In the rows, 100 means zero.
Each path is a new rotation, seen through one point. The rows after it are directions, each followed by how far the rotation turns it, in degrees per step (0 if it stays put).
Each turn is a multiple of 5 degrees from 10 to 175, or 0.
Path 1:
| 122 | 129 |  92 | 115 | 115 |  88 |  86 |  69 | 112 | 122 |  71 |  75 |  99 |  93 | 114 |  94 | 128 | 112 |  95 | 140 | 108 |  81 |  92 | 104 |  99 | 127 |  61 | 111 |  67 |  84 |  98 |  87 |
| 101 | 114 |  88 | 125 | 106 |  89 |  96 |  61 | 123 | 131 |  91 |  84 | 100 |  98 | 121 |  97 | 128 | 105 |  93 | 140 | 127 |  75 | 104 |  93 |  88 | 105 |  56 | 113 |  76 |  78 |  92 | 106 |
|  90 | 111 |  78 | 137 | 126 |  97 |  95 |  53 | 122 | 124 |  95 |  88 | 102 |  99 | 116 | 111 | 120 | 113 |  90 | 156 | 126 |  95 | 102 | 100 |  98 |  95 |  77 |  99 |  85 |  90 |  90 |  94 |
| 110 | 127 |  77 | 124 | 135 | 112 |  89 |  58 | 116 | 128 |  78 |  84 | 109 |  93 | 109 |  98 | 122 | 125 |  93 | 157 | 100 |  96 | 101 |  99 | 112 | 113 |  85 |  88 |  87 | 101 |  95 |  97 |
| 107 | 118 |  81 | 105 | 127 | 102 | 102 |  60 | 110 | 134 |  70 |  82 | 106 |  97 | 120 |  96 | 138 | 110 | 103 | 143 |  87 |  69 | 101 | 100 |  97 | 125 |  78 |  96 |  76 |  98 |  89 | 103 |
|  93 | 105 |  88 | 118 | 113 |  85 | 104 |  64 | 117 | 125 |  72 |  69 | 110 | 102 | 126 | 111 | 129 |  98 |  94 | 141 | 110 |  71 |  90 | 107 |  88 | 122 |  79 | 106 |  69 |  94 |  80 |  81 |
| 102 | 113 |  90 | 126 | 101 | 100 |  95 |  67 | 121 | 134 |  82 |  70 | 121 | 104 | 118 | 103 | 113 | 118 |  83 | 150 | 127 |  90 |  86 |  96 | 107 | 111 |  76 | 109 |  74 |  85 |  84 |  83 |
|  94 | 117 |  74 | 104 | 110 | 111 |  99 |  64 | 114 | 139 |  98 |  92 | 111 | 102 | 114 | 101 | 121 | 126 |  93 | 158 | 114 |  87 |  98 |  89 | 117 | 109 |  65 | 100 |  81 |  81 |  90 | 103 |
|  85 | 123 |  66 | 101 | 131 |  90 |  94 |  65 | 112 | 120 |  94 |  91 | 108 | 100 | 109 | 116 | 134 | 109 | 102 | 160 | 100 |  82 | 101 | 113 | 107 | 114 |  72 |  92 |  75 |  85 |  93 |  95 |
|  97 | 135 |  81 | 120 | 124 |  84 |  84 |  73 | 120 | 122 |  78 |  73 | 130 |  96 | 108 |  98 | 134 | 102 |  97 | 146 | 101 |  76 |  98 | 117 |  96 | 120 |  87 |  92 |  71 |  89 | 100 |  94 |
|  90 | 114 |  91 | 124 | 107 | 101 |  98 |  72 | 121 | 140 |  79 |  73 | 133 | 106 | 126 |  87 | 126 | 103 |  93 | 140 | 118 |  71 | 101 |  97 |  94 | 112 |  86 |  95 |  73 |  92 |  91 | 111 |
|  75 |  97 |  79 | 112 | 119 | 103 | 107 |  65 | 115 | 139 |  92 |  78 | 120 | 116 | 134 | 107 | 114 | 112 |  95 | 155 | 121 |  82 |  98 |  99 | 106 | 108 |  89 |  90 |  81 | 100 |  80 |  94 |
|  94 | 118 |  77 |  99 | 124 | 100 |  92 |  77 | 108 | 130 |  84 |  74 | 118 | 110 | 120 | 105 | 108 | 125 |  96 | 161 | 103 |  92 |  88 | 109 | 125 | 123 |  87 |  87 |  74 |  98 |  90 |  77 |
| 101 | 129 |  83 |  87 | 112 |  92 |  92 |  85 | 106 | 135 |  85 |  79 | 119 | 108 | 116 |  92 | 124 | 112 | 105 | 147 |  98 |  73 |  96 | 107 | 115 | 131 |  67 |  95 |  63 |  82 |  99 |  96 |
|  76 | 120 |  82 | 107 | 109 |  74 |  91 |  81 | 115 | 128 |  96 |  79 | 117 | 111 | 124 | 100 | 127 |  93 | 102 | 147 | 121 |  68 | 101 | 114 |  95 | 114 |  69 |  99 |  65 |  79 |  96 |  98 |
|  77 | 121 |  86 | 131 | 115 |  86 |  84 |  78 | 121 | 129 |  99 |  73 | 130 | 111 | 120 |  96 | 108 | 107 |  94 | 151 | 135 |  88 | 101 | 112 | 106 | 104 |  88 |  90 |  75 |  86 |  98 |  93 |
|  90 | 125 |  81 | 111 | 126 | 108 |  89 |  76 | 114 | 141 |  99 |  82 | 126 | 109 | 122 |  82 | 107 | 120 | 101 | 157 | 117 |  90 | 111 |  99 | 118 | 111 |  87 |  77 |  84 | 100 | 102 | 108 |
|  85 | 116 |  78 |  92 | 139 |  92 |  99 |  78 | 102 | 134 |  89 |  81 | 110 | 117 | 133 |  96 | 116 | 105 | 109 | 152 |  97 |  72 | 108 | 113 | 108 | 123 |  86 |  76 |  76 | 106 |  97 |  98 |
|  94 | 121 |  92 | 106 | 123 |  77 |  89 |  86 | 108 | 126 |  78 |  63 | 117 | 114 | 133 |  94 | 113 |  96 | 103 | 141 | 109 |  76 |  94 | 124 | 102 | 128 |  85 |  90 |  65 | 102 |  97 |  79 |
| 100 | 118 | 101 | 110 | 101 |  87 |  88 |  88 | 112 | 141 |  91 |  64 | 121 | 116 | 136 |  79 | 102 | 106 |  96 | 141 | 132 |  78 |  97 | 104 | 108 | 121 |  71 | 100 |  67 |  89 | 100 |  90 |
|  81 | 110 |  85 | 104 | 116 |  90 |  94 |  79 | 112 | 139 | 112 |  85 | 102 | 121 | 137 |  94 | 100 | 110 | 103 | 156 | 136 |  84 | 107 | 100 | 113 | 107 |  64 |  91 |  76 |  87 |  97 |  99 |
|  89 | 130 |  76 | 108 | 139 |  84 |  80 |  79 | 110 | 122 | 105 |  86 | 101 | 114 | 124 |  98 | 104 | 110 | 104 | 161 | 119 |  95 | 107 | 118 | 118 | 112 |  77 |  82 |  80 |  94 | 107 |  86 |
| 107 | 141 |  88 | 109 | 135 |  85 |  75 |  83 | 109 | 127 |  89 |  79 | 108 | 105 | 122 |  76 | 115 | 104 | 106 | 145 | 106 |  82 | 115 | 119 | 107 | 122 |  78 |  83 |  74 |  97 | 114 | 102 |
|  95 | 119 |  98 | 118 | 124 |  82 |  94 |  76 | 112 | 135 |  86 |  74 | 106 | 112 | 142 |  76 | 115 |  89 | 109 | 134 | 120 |  64 | 117 | 110 |  87 | 117 |  75 |  89 |  75 | 102 | 102 | 106 |
|  92 | 106 |  96 | 128 | 127 |  86 |  94 |  75 | 115 | 128 |  90 |  68 | 103 | 116 | 146 |  91 |  93 |  99 | 101 | 142 | 136 |  86 | 104 | 105 | 100 | 110 |  83 |  90 |  82 | 108 |  95 |  82 |
| 112 | 119 |  92 | 112 | 127 | 103 |  87 |  75 | 105 | 137 |  93 |  74 |  95 | 112 | 138 |  85 |  88 | 125 |  99 | 153 | 124 |  98 | 104 |  98 | 121 | 118 |  73 |  91 |  80 | 104 | 100 |  84 |
| 114 | 120 |  85 |  91 | 131 |  90 |  90 |  75 | 101 | 130 |  97 |  88 |  81 | 110 | 133 |  90 | 109 | 112 | 109 | 148 | 109 |  78 | 109 | 103 | 113 | 123 |  55 |  94 |  75 |  95 | 104 |  95 |
|  98 |  95 |  99 |  90 |  95 | 106 | 107 |  98 |  98 | 109 | 105 | 107 |  96 | 102 | 105 |  93 | 105 |  99 | 105 |  97 |  97 |  89 | 108 |  91 |  97 | 100 |  91 | 101 | 100 |  98 |  99 | 116 |	115
| 102 |  99 |  99 |  99 | 100 |  98 |  93 | 107 | 100 |  95 | 109 | 104 | 103 |  98 |  98 | 102 | 104 | 106 | 106 |  93 | 103 | 108 |  96 |  89 |  90 | 103 |  98 |  91 |  88 | 111 |  89 | 103 |	0
|  94 |  92 | 104 | 113 |  91 | 104 | 103 |  97 | 106 | 105 | 106 |  98 | 105 | 103 | 105 |  99 |  91 | 102 |  94 | 101 | 118 | 105 | 100 |  92 |  99 |  91 | 101 | 103 | 104 |  98 |  96 | 101 |	80
